(in the rows, 128 means zero)
The rows of X fall into a few groups, and each row is roughly a mix of its group's hidden directions.
X (104 x 14):
[[115 122 101  94 121 131 143 163 127 181 144 127 148 124]
 [154 142 101 182 124 135 144 140 153 142 146 133 106 151]
 [ 99 111 122 116 121 176 137 133 106 105 137 168 129 156]
 [154 151 144 156 126 143 135 114 119 150 144 120 131 187]
 [106 121 151  83 126 150 108 100  91 103 114 141 131 129]
 [ 91  89 130  96 140 130 147 133 112 110 127 140 140  85]
 [146 140 127 188 138 111 135 122 136 164 134 141 128 160]
 [ 95  92 116 108 141 107 142 139 132 111 122 137 130  74]
 [100 123  92  86 105 137 125 139 101 146 143 150 152 118]
 [123 120 126  81 111 141  83 121  95 133 105 123 139 105]
 [132 127 134 130 136 168 156 119 111  73 150 127 119 154]
 [ 98 130 115  83 113 149 126 130  91 112 166 136 143 123]
 [120 127 144  84 117 157  93 101  90 114 112 138 123 127]
 [117 121  78 111 114 123 150 155 119 156 121 146 167 122]
 [ 91  95 148  87 133 135 125 117  92 107 120 142 148 125]
 [158 138 105 172 116 118 120 131 152 166 109 147 113 149]
 [163 160 135 152 129  90 107 122 153 139 111  94 122 114]
 [146 124 160 170 149 135 143 103 134  91 121 126 102 151]
 [166 150 159 134 133 104 122 107 127 127 112  77 142 134]
 [153 124 141 142 129  75 120 136 150 164 122  96 123 111]
 [ 90  85 137 100 134 146 162 136 106 107 140 145 134 133]
 [122 136 136 134 148  72 136 149 148 121 105 102 146  99]
 [ 91 123 137  86 123 154 127 103 102 102 117 145 151 112]
 [119 134  88  82 108 153 132 160 119 148 148 129 149 127]
 [128 112 159 158 147 137 150  98 123  79 122 135 108 145]
 [154 149 117 166 137 111 150 147 159 148 139  97 127 156]
 [160 121 138 105 112 165 103 120 115 164 155 125 110 153]
 [130 111 139 164 157  76 154 124 140 138 130 109 134 105]
 [126 119 114 152 112  97 110 129 152 182 106 149 112 121]
 [127 126 181 140 144 128 109  93 128  91 129 117  98 126]
 [ 98  89 133  92 139 113 151 136 125  95 115 125 131  93]
 [ 85 130 124 131 145 122 163 128 125  86 108 142 162 117]
 [100  87 140  88 137 115 150 134 114 124 114 135 141  89]
 [105 131 154  82 128 154 118  99 102  99 116 147 136 116]
 [ 95 102 132  83 132 132 141 134 118  93 111 137 132  91]
 [151 135 121 167 118 102 107 134 165 164 101 129 108 128]
 [ 93  99 141  99 127 157 135 108  95 105 132 158 138 138]
 [ 96 127 110 108 125 181 135 128 108 109 144 166 130 131]
 [154 173 133 177 129 135 118 113 135 118 132 119 121 164]
 [139 133 118 104 146 166 167 138  98 129 147 129 156 158]
 [151 131 107 176 130 107 145 151 156 153 145 110 119 148]
 [135 111 135 149 143  70 139 135 150 150 129 103 125  98]
 [153 134 151 158 141 155 137 107 131  82 127 125 102 158]
 [146 114  99 184 124 120 139 150 144 146 147 137 105 147]
 [114 118 139  66 120 135 121 132 118 108 104 122 133  88]
 [144 139 127 145 128 162 144 118 117  68 148 127 118 156]
 [141 150 110 169 134 105 159 143 167 144 140 102 134 138]
 [106 123 137 104 117 160 112  95 102  98 121 166 115 115]
 [160 128 131 171 134 117 127 128 164 156  92 130 106 143]
 [116 128 152  76 129 122  95 117 102 114  99 121 140 103]
 [ 94 129 145 112 149  98 142 130 127  92  99 128 157  98]
 [139 117 166 164 152 118 142 117 154  93 113 107 104 128]
 [ 82  98 109 158 134 112 165 130 121 106 133 141 143 144]
 [100  93 121  89 125 116 124 147 130 121 119 137 125  74]
 [ 84 110 148 111 150 114 152 124 108  91 113 133 156 134]
 [116 135  83  92  94 131 102 147 126 151 120 141 146 109]
 [162 174 122 157 115 128 104 125 145 163 127 126 116 152]
 [101 140  96 112 129 181 135 123 114 114 144 166 130 127]
 [131 127 167 136 149 139 129  97 114  68 123 117 122 130]
 [123 125 132  98 106 180 121 130 103 128 134 150 131 170]
 [155 159 141 146 147  87 137 110 145 127 110  88 132 112]
 [145 141 126 168 142  79 119 125 154 138 111 115 125  94]
 [105 121 128  89 128 161 143 126  98  83 155 127 140 127]
 [ 97  85 143  94 141 134 160 127 103 105 137 124 145 112]
 [110 107 111 144 119  90 129 131 139 181 108 155 129 114]
 [103 103 131 100 140 107 119 150 103 115  96 121 167 106]
 [151 124 113 165 129  96 140 156 162 161 147 109 121 126]
 [108 127 130 111 130 125 135 129 113  61 137 109 152 102]
 [ 98  96 142  90 126 142 113 117  90 106 116 154 138 114]
 [116 108 149  84 125 152 101 109  83 116 120 139 127 142]
 [133 122 157 171 141 118 131  95 129  79 116 131 108 134]
 [167 168 128 149 111 116  92 128 149 154 119 111 115 141]
 [167 166 124 154 113 127 102 122 141 161 124 121 121 163]
 [126 106 125 169 136 102 151 117 132 172 110 161 121 142]
 [ 91  89 142  95 131 133 142 139 113  93 113 146 132 103]
 [120 124 102  92 129 161 160 145  99 142 148 140 156 145]
 [160 151 123 158 136 114 152 147 169 155 146 101 128 138]
 [114 108 114 137 119 124 139 121 120 188 130 171 115 147]
 [161 143 118 113 104 166  83 121 117 141 121 143 105 113]
 [105 123 127  97 122 159 137 118  96  75 151 133 135 128]
 [110 126  92  99 114 113 132 157 120 171 135 133 161 110]
 [164 186 127 147 120 142 108 111 135 141 126 113 124 155]
 [138 112 147 146 147 117 139 126 146 193 111 137 110 144]
 [167 182 128 150 119 136 105 113 136 147 121 116 125 155]
 [126 140 146  75 121 149  95 110 106 117 105 132 136  99]
 [109 123 156  70 127 145 111 106  98 114 116 128 144 121]
 [125 105 134  77 107 120  97 145 129 126 108 118 126  87]
 [159  99 134 114 118 171 107 140 107 154 148 152 114 144]
 [168 165 132 148 109 134  96 124 135 160 126 119 123 162]
 [165 131 140  99 109 137  85 125 131 166 137 118 107 106]
 [ 92  95 130 105 145 125 150 129 117  91 123 135 138  86]
 [121  81 162 111 128 126 114 112 107 131 153 153  95 139]
 [109  92 136  64 111 136 124 144 116 118 113 131 130 113]
 [118 137 127  91 124 161 129 130 106  73 153 112 139 123]
 [ 83 106 143 131 152  99 159 126 117  93 121 130 147 143]
 [102  98 128  92 127 119 119 141 126 110 114 135 131  70]
 [137 140  84  95 110 147 125 160 131 169 124 132 150 132]
 [111 109 122  80 118 118 114 144 133 129 105 137 126  74]
 [124 135 147 113 144 149 141 115  97  68 148 114 144 130]
 [149 140 105 154 110 107  99 135 155 173 101 139 118 128]
 [145 117 146 146 139  70 128 130 146 140 113  97 130  99]
 [ 97 128 115 163 137 113 181 124 147 116 146 123 143 152]
 [115 125 126  97 104 181 112 136 110 107 132 152 123 158]
 [143 117 137 161 148  70 146 126 148 148 122 104 130 120]]

One row of each group comes first, with its name. Which group is each row after those in?
[159 137 130 161 133 112 116 129 154 182 104 131 113 143] | Y
[ 85  96 111 128 137 153 151 137 114 117 150 170 129 120] | L
[ 86 121 133 144 150  97 158 129 128  84 109 140 143 122] | E

[127 118 121 162 153  76 144 128 149 137 130 114 129  89] | L
[154 146 143 172 127 134 127 119 125 150 148 119 129 181] | L
[147 135 142 167 123 126 111 113 155  80 111 119  95 130] | Y
[131 126 129 164 158  78 151 120 147 126 128 104 131  98] | L
[122 119 171 133 152 141 140  95 109  77 131 125 119 136] | Y
[ 89 106 151 133 115 119 110  99 118 129 153 153  86 123] | Y
[120 133 128 107 110 181 125 127 107 109 132 151 126 175] | L
[161 140 106 170 125 122 141 149 160 160 148 112 118 144] | E
[131 142  84  96 106 164 129 145 109 146 146 146 143 147] | Y
[131 125 100 191 129 110 153 143 150 129 141 137 110 143] | E
[160 173 115 172 126 121 112 120 148 150 128 124 118 154] | L
